Each path below is one point turned by a fixed rotation once a step. After each direction that follows a path, write how fast that rotation turns it, in deg/step (0 if it stays still).
Each turn is a multiple of 5 degrees from 10 to 175, or 0.
Each row of a path follows its step; steps can be skipped.
Rotation 1:
step 0: [ -4  -2  14 -28  -6   1   5   1  -4  -2  12  -7   5  -7 -11 -18   3  34
 -10 -15  -1  -9   9  -8   8 -27  -1 -28  -7 -10   0  -4  -7   2   5  13
  -3  -3   6  10  -6  -6]
step 1: [ 17  12   5   4   6  12  -1  15   5  -6  17 -17  15   9  -1 -17  -3 -20
   1  13  26  -8  -4   3   2  20  -6   7  -3  12   1 -15 -28  -3   1   4
   4 -16 -17  13 -10  -6]
step 2: [ 10  -7   8  25  -7  -4  16  -9  13  10   1  15  -4   5 -14 -12   8  17
   0  21   4   5  -8  12   0  13  -9   9  16  -3   7  15   1  13  14  10
   5  25   4 -21   4 -12]
step 3: [  4   8  -9   5  12  12   4 -21  -6   8 -15 -14  -8  11  -2  -1   9   6
  13  -4 -14   5  20 -13 -20 -19  -7   5  17 -20  13 -10  -3  -7 -32  -9
   5   3   7   5  -8  -7]
step 4: [ -9  -2   2   5  12  -7 -14   7  -2 -10  -7  -8 -13   3   8  25  14   8
 -15  -3 -12   0 -12  10  22   7   3  22 -15  12 -18 -25 -22 -10 -10   8
 -13   8   5   0   4   5]
step 5: [  5  -8 -19 -25  -8 -12  21  -4 -16  -9  -5  17  18  -4  12  -6  25  -5
  -1  18  -6  -2  -2   0  17 -10  -9  -5  -6   6  -8  -4  20   8  19 -12
   1  -8   7  -3  -6 -14]
step 6: [-15   3   7 -19  -5  -3   3  -9 -12  22  -1 -12   1  10  -7 -11  -9   3
   7 -10  44  23   3   1   1  -7  17  11   9   8   2   4   2  -7   1 -12
 -13  -3  -9  11   0  10]
step 7: [-10  12  -2   5   4   1 -19  10   3  -8  12  14   4  11  -4  12 -33  -3
  17  14  -5 -12   7  32   0 -10  -1  19   0   0   4   0  -1  11   8   1
  15  16 -14   2   7 -10]
step 8: [ -2  16  -9  12  -6  -6  -3  -9   7 -18  -8  12 -10   2  -2   5   2 -11
  -6 -22   3  21  16 -18   0   3 -12   1   2 -13  -4  16   7  23   6  18
  15  -6  26  -6 -10  -2]
step 9: [  4  -7   3   2  17   8   3   1   1   0   2 -28 -19 -15  20   5   2 -14
   1  -7 -14  -4   9  14   2 -15  14  -6  17  21  -1  24  -9 -15   2  -2
 -20  -9  15   0  -6   4]
Speeds:
[-3  2 -4 -4  1  3 -2  1  6 -5 -4 -3  2  2 -1 -2  3 -9  4  2  2  1  1 -9
  0  4 -2 -3  2 -3  0 -2  6  2 -4 -1  1  5 -3  8 -6 -2] : 155
[ -1  -2   6  -6  -2   0  -1   2  -3   5   2   5  -5   4   5  -2  -4  -3
   1   4   8  -5   1   0   2   2 -11   1   4  -3  -1   4  -1  -2  -5   3
   5   1  -1  -3   0   2] : 70
[  1  -1   5  -3   4  -3   4  -6   3   1   6   2   3   2  -3  -8 -12   0
   0  -1   4  -1   0  -1   0   4   1   3  -2   1   1  -6   1   5   5  -6
   0   0  -4   0   0  -5] : 70
[  0   2  -6   6  -2   0   4   2   0   4  -2  -3  -5   2   6 -10  -2   3
  -6   0   1   1   4  -3   3  -8  -1  -2   0  -6  -2  -3   3   3   3  -2
   2  -1   0   2   0   7] : 130
[ 0  4  2  0  3  3 -6  4  5  3  0 -4  4  9  7  0 -1  0 -1  3 -5  0 -8  1
  5  2  0  2 -2  5  7 -1  2 -2  4  0  5  2  1 -3  1  5] : 130
Rotation 2:
step 0: [ -9  14 -21   8  -4 -19   0   0   4   9  -3   5   1  -3  17  -1  -4   7
   4 -15   0   5 -29  20   0  19  15   3   1 -15   2  -5  -9  10  -2 -21
  23  18  -3   4 -11   3]
step 1: [  3  -4  -4  29  -2  -3   7  -2  -3  21   8  21  13  10   0  -7 -10  -9
  -7  15  -5   0   0  -6  -8   1  27  -4  11 -17   5 -11 -24  -6 -11   3
  -8   1  15   1   9 -20]
step 2: [-20  -6   0  11   0  10  -1  -5  -4   3  -5  -6   3  14 -12   1   5   5
  17 -23  11  -5   4  -2  -1  -5  12 -22  15 -23  -3   0  -2 -19  23  -6
   0 -13  27  -4   0  16]
step 3: [ 10   7   7   3   5   5  10  -7   1 -11  -2  10   6   2  -1  12  10  -9
  13 -11  22   7 -19   8  -8  -7  18  27   0 -17  11 -13   6 -14  -8 -12
   6   8   1   5 -31   9]
step 4: [ 14  14   5  12  -7  21   4  -4 -25  19  -9  17   3   2  21  -6   3 -14
 -26 -13   5  -5 -12  -4 -14  10   5  12  17   2  -9  12  -9   4  13   7
  -4   0   6   1 -11  -5]
step 5: [  3 -10   0  17   3  21  -5 -13   8   5  -5 -13   7   1 -16  -3  -3  -2
 -17 -22   9  -8 -13 -15  10  -8   4 -21  27   3  15 -11  10  -1  -7   9
   3 -10   2 -25  -7  -4]
step 6: [ -5   9 -21   3 -13  14  -4  -5   9  -2 -22  10  11 -20   7   9  10  11
   0 -11   3   5 -17   5  10  -4   5   0  15   4   3  -2  17 -23 -10 -28
  -2  -4 -13  14  -2  13]
step 7: [  8  11 -27  14   1   0  -2 -17   8  19 -30  19  -1  14  -4 -12   9   0
 -10  13   4   2  -4   1 -12  15  10  -2  -3 -10  -4   4   1  18 -11  -2
   4  23  -4   0 -12  -5]
step 8: [ -2  -2 -16  13   7 -18 -25   9  -1  16  -7   7   2  14  15 -17 -10  -1
 -13  -1   9   6 -11  -8  11  -6  19 -14  10  -8  13  -7   1 -12   5  12
   8 -14  17 -14  18  10]
step 9: [ -2  13  -6  14  -5   4  -1  -5   7   3  -3   6  14  19 -10  26 -24  11
  34  -5  22  10  -5  -6   9  -1   9  -1  12  -4  -1  -4  -2 -22   1 -18
   3   5   0  -5   6  -1]
Speeds:
[ 5 -1 -1  1  0 -1  7  3  4  0  2 -3 10  1 -4 -2 -4  3 -4 -7  3  3  4 -4
 -3 -4 -2 -6  1  1 -2 -4 -4 -4  4 -1  0 -2 -4  3  7 -1] : 100
[-1  2  6  3  2 -5  1  0  1  9  6  1  1 -2  8  2 -6  0 -4  5 -1 -1  0 -4
 -1 -4  3 -1  9  3  0  0 -1  6  1  3  5  2  0 -6  2  1] : 100
[-3 -3 -2  2  0  1  3  1 -3 -2 -2 -3 -4  7  0 -4 -3 -3 -9  2  2 -7  7  1
  0 -5 -1 -7  0 -4  0  9  0 -1 -4  5  2 -2  4  1 -3 -1] : 120
Rotation 3:
step 0: [ 25 -20   8 -19 -12   2  -5   6   2   2  11   1  -6 -37  -6   0 -16  13
  -4  -6   7  -3   5  -8  -7  13   9 -18  -8   0   3  21 -19   3 -12   4
  10  -8   0  -9 -10 -12]
step 1: [ 14 -21   7   0  15   5   6   4 -19   2  -2   7 -30   2 -13  14 -25  -6
  -2   7  -9  -9   6 -12  -4   4   5   6  18  -3   5   3  10   7 -24 -12
  -3   7 -21  -3  16   2]
step 2: [ -3  -1 -19  13  12   7  20   6   1  -4  17  12   5   2  15  25 -27  10
 -13   6 -10  -7 -13   9  -5   1  -3  15   7   4  29   9  -3   4  -1  -9
  -9   5  13 -19  -6  -5]
step 3: [  4   8   2   3  -8   4  12   6 -16   2  29   7   7 -17   3  15  -3   0
  26 -15  10   3  -3 -13   6  10  -2  18 -12  -7   9 -10  20   2  -4  15
   4 -18  16 -21  12  11]
step 4: [-17  -1  15 -12  14  -8 -15 -10 -18   4   0 -27   7 -27   9  22  -4 -15
   7   5  19  -9   2 -11  -4   1 -16   3  15   6  17  16   3  -1  -7   0
   0 -14   5   9   8   6]
step 5: [ -5  -7  -3   7  26  -1   9 -14   0  -3   7 -16   5  15  10  16  -6   4
  11  -1   2   5  18 -15 -12   9  31 -18 -14   3  21  10  -3  -6   3   2
   0 -18 -24   6  -2  -5]
step 6: [ 26  13  -5 -12  26  19  -5  -7  -3   8  -2   3  10  10  13   3 -15   7
 -11   5   0  -8   7   2  -8 -15  21  17  -3  14  -4  -6   7 -20   0  14
  20 -10  11   0  21  -4]
step 7: [  8  -9  25  -2  -9   4  -9  24   5 -12   1 -15  -2   6  44  -1 -15   6
  -2  13   9 -17  -2  -4   2  -3   3  10 -20  -9  -4   3   5  12   6  11
   0  -2  10  -2   9 -12]
step 8: [ 14 -29  10 -18   0  -4 -12  17 -18   6  -5 -11   5   7  -7  -1 -17  11
   7   1  -4  18 -10   3  24   3   2 -12  -6 -10  10   6   3  -2   2 -14
   5 -31   9   1  -1 -14]
step 9: [  2  -9  18  -6  27 -12  14   2  -1  -7  -3  -4  -1  20 -32   1 -17  14
   3  12   8   7 -13  -5   0 -13  -9   2 -10   4  12  23  -1   1 -19  16
   1  15   1  -8  12  -1]
Speeds:
[-3 -5 -1  0  3 -8  6 -3 -4  3 -2 -4  1  1 -5  3 -3  4 -4 -2 -9 -5  0 -2
  4  0 -1 -5 -1  5  1 -2 -1 -3  2  1 -4  3 -7  4  4 -3] : 95
[-1  2  7  4 -3 -2 -3 -7 -5  1  3 -1 -4 -4 -2 -3 -3  4  6  6 -5 -4 -2 -3
 -3 -6  2  6  3  0 -5 -2 -7  5  2  3  5  0  0  0  0  3] : 120
[ 0  2  5  2  1  1  0  0  2  1  3  3  7  9  1  2  0  4 -1  1  1 -1 -4 -4
 -1  7 -2 -1  5  6 -3 -4 -1 -7  0  1  7  5  1 -7 -4  1] : 100
[ 1  4 -2 -1  5 -1  1 -4 -1  2 -5 -3 -4  8 -6  0 -2 -5  2  1  1 -2 -4 -1
 -7 -2  2 -8  1 -2 -1  7 -1  2 -6 -4  1 -4 -5 -4 -5  1] : 90
Rotation 4:
step 0: [  9  -9  -2  -9  19   6  10   6 -17  -5  -1 -10 -12   1   6   0   7  12
  13   3  10 -24   3  18  -1  16  -8   8  10  -6  -4  -4 -15  -7  13  -9
  -8  20   3 -11   8  15]
step 1: [ -4  -4   6  -5 -22  28  17  -3   9 -10   4  -1   1   2   7  -9   9  14
  21 -22  -2  -1  -5  -1  -5  10 -13  -2   5 -18   1  10  -1  -2  16  -2
   9   2  19   6   1   2]
step 2: [ -6   8  -4  -1 -16   5  10  -2  16 -11 -14  -3   2   7   2  18   2  -1
  -7   7   7   2  14   2  -9  -5   1  21   8  -8   6  18  12 -10 -14  -6
   0   5  18   5 -11 -29]
step 3: [-12  21 -11  -2  -1 -19  -5  -4 -16 -10   2   1   6  -1  -7  19  13   8
   1   9   1   5  11  12  14   5  -6   4 -22 -13  -8   8  11  12 -21   2
  -3 -18   5  13   1   0]
step 4: [ 12 -12   9  14  16   0  -4 -10  -8 -20  11  -8  -7   9  -4   7  10  -1
 -18  16 -19  -9  -2   7   9  -4 -10   2   5   2  -1  -9   5   6  -2  -3
  12 -28  -1 -13   7  10]
step 5: [ -7  -6   7  17  20   4  -9  21   5   3   2 -11  -2  -3  17 -16  -6  16
 -18 -23   1  -8  -8  11  14   8  -7  12   4 -14  -2 -10   4   0  11  10
   2  -1   6 -10   7  -5]
step 6: [-11  -9 -15   0  -5  10  17  23   4  -1 -22  -4   3   8   7   7   2  18
  13   2  -2 -14  -7  -2  15  -9 -17   2  18   5 -11  -2 -10  -6  10  19
  -4  14   0   2 -16   0]
step 7: [-16   4   5  -3 -22   6  14  -4  -1 -14  11  -1 -11   8   5   2  14   8
   8  -8 -13   0  18 -22  10  10   1  -3  -9   4 -10  -7 -13  -8  -8 -13
  -9  10   6   6 -17 -18]
step 8: [ -1   7  -8  -9  20  12   6 -24  -3 -11  -4  -8   4  19  -8   8   8  -7
   3   1  -2  -4  16   5 -14  18   0  17 -11 -11   6   6   1   6 -19  -6
 -12   6 -11 -16 -10  -8]
step 9: [ 14  11 -11  -4   4  -5  -8 -16  -6  -6   1  -7   1   0  -4   9   5   2
   2 -27   2  -6  -1  29   4  12 -10   5   2  -3   8   0  -8  12   3  -9
   5 -16  26   1  -2  18]
Speeds:
[-3 -2 -3  1 -2  1  2 -4 -3 -4  7  4 -9 -5 -3  1  8  4  2  2  2  6 -4 -5
  0 -1 -1  1  1 -3  0  1 -7 -4  6 -1  4 -5 -7 -2  2  0] : 115
[ -5   3  -5   4   0  -3  -7 -13   1  -2   0   7  -2  -2  -1  -3   3  -6
  -1   2  -1  -5  -1   4  -1  -1   0  -2   4  -4   2   1   1   5  -2   2
   1   2   4   3  -3  -3] : 60
[ -4   1  -1  -5  -3  -2  11   2   3   3   3  -1  -2   0   1  -6  -2  -1
   4   3   1 -11   1  -4  -1   1   2  -3   0  -4  -2  -1  -3  -4   1   6
   5   3   5  -4   2  -3] : 65
[ 3 -2  2 -3 -1 -8 -4  0 -3 -1  2 -2 -1  3 -3 -3  5 -1  7  6 -5 -4  0  1
  3 -1  4  1 -7  2 -8  2  2  0 -3 -4 -3  0 -6  2 -2 -9] : 85
[-3 -2 -6 -4  6  1 -3  1  2  0 -1  4 -3  0  6 -7  1  5 -7  0 -8  0  0 -5
  3  0  0 -1  0  6 -3 -4 -2 -3 -2  6 -6 -2 -2 -1 -5  2] : 45
Rotation 5:
step 0: [  3  -4   4   4  -1  28  -1   7  -3 -11  30 -13   3   1  -8   7   7   5
  20 -12 -11  -4   0   6  17 -10 -12 -12   5   3 -17  -2   0  -3 -11 -17
  21 -17   2  -4  18  -7]
step 1: [  1  -4 -10  15 -14 -19   0 -20  -2   7   9 -16  -5   8  -7   3   3   3
  20  18  20  -7  17   1  -9 -19  -5  -3  10   6  -3  22   3   8  -3  27
   5   5  10   1   8  -3]
step 2: [ -1 -12  -2 -15   2  15  -9  18   0  10   7  15 -18  -4  14  17   1  -1
   1  10  14   3 -16 -11  18 -16   5 -10   1  14 -11 -10  16  25  11   8
  10 -11   6   7   7   1]
step 3: [ -4   1   1   3   7  -2 -11  -7   9  10  -4   0  18   5  -1   3  21  -9
  17  16 -13  13  13  13 -13  -9  13  18   2  -3 -11 -19  21 -14   7  24
   4  -9  -7  -3  12 -12]
step 4: [ 10   5   8   3  12   3  25   3 -15  13 -12 -10 -15  15   9  -7  -3  13
  13 -27   5  16 -11   1  19  -2   2   7 -12   4 -12  -2   9  12 -15  14
  16  -7   2  -2   8  -7]
step 5: [  4  10   5 -20 -22   9  10 -22 -16 -23 -15  -4   4  -7  12  12  15   0
   4  20   4   1  15  -4  -6   1   8  -3 -12  -6 -26   2   6  -3  -4   9
  -3   4  -2  12  -5 -11]
step 6: [-14  -6   5   1  -1   6  -5   2   7  -1  11 -14   6   0  -8 -24 -13  15
   4   2   3  -8 -20  -1  20 -11   5   3 -22   8 -23   6  10  -5   9  -6
  10 -15 -18  23   2  -3]
step 7: [ -3  12  -6   6  -4   6  27 -12 -16  -3  21   0  -3   0 -13 -19  21 -10
  -7  21  -2   9  18   3   2  -9   4  -4  20  12  -1   1  -2  -6   5   9
  25  -6  -6  -2  -6   1]
step 8: [  2  -6 -11  19  -3  -8   0  14   7 -11   6   0  13  11   7  -4   3  17
   3   6   9   2   8 -11  36   3  10 -15  -6  19 -15  -6  16  15  -6   0
  -1  21  13   1  12   1]
step 9: [ 17 -24  10   2   2   4 -10  -3  -7  -7   6  -4 -17   0  -1 -13  -4  -4
  -6  16   2   5  27  -7 -17 -29  15 -12  -4  -9  -5 -28   4   4  -1  12
  -1  -5  -9  -4   0  -9]
Speeds:
[-5 -5  5 -2 -1 -1  0  2  6 -3  4 -1  0 -1  0 -3 -3  2 -4  1  3  2  8 -4
  2  3 -3 -1 10  2  1  5  2  1 -5 -5  4  2 -5  1  1 -8] : 45
[ -3  -9   3  -3   2   8 -12   6  -4  -2  -4  -4   3   0   3  -2   1  -2
  -1   4  -2  -2  -3  -3   1  -4   3   0   0   3   1  -1  -1  -5   1   1
  -5  -1  -3   1  -6  -2] : 110
[ 0 -7 -2  1  0 -2  5  2 -4  4  7  1  3 -5 -7 -2  1  0  2 -4 -5 -2 -3  3
 -2  3 -4  2  2  0 -2 -4  0 -5  0  4 -4 -7 -8 -2  3 -4] : 110
[-7  1  0  5 -2 -1  0 -1  1 -7 -6  5  0  0 -6 -1  1  5  1  3  6 -1 -1  0
 -7  0  2  7  5  1 -2 -4 -6 -4  0  4  0  1  7  1  2 -4] : 170
[  2   3  -3   4  -2   2   2   3  -3  -2  -1  -2   0  -2  -7 -10  -2   3
  -7   4  -5   3   3  -3   3   6   4  -3  -1  -3  -6  -2  -1  -2   0  -2
   0   4  -1   5  -5   6] : 35
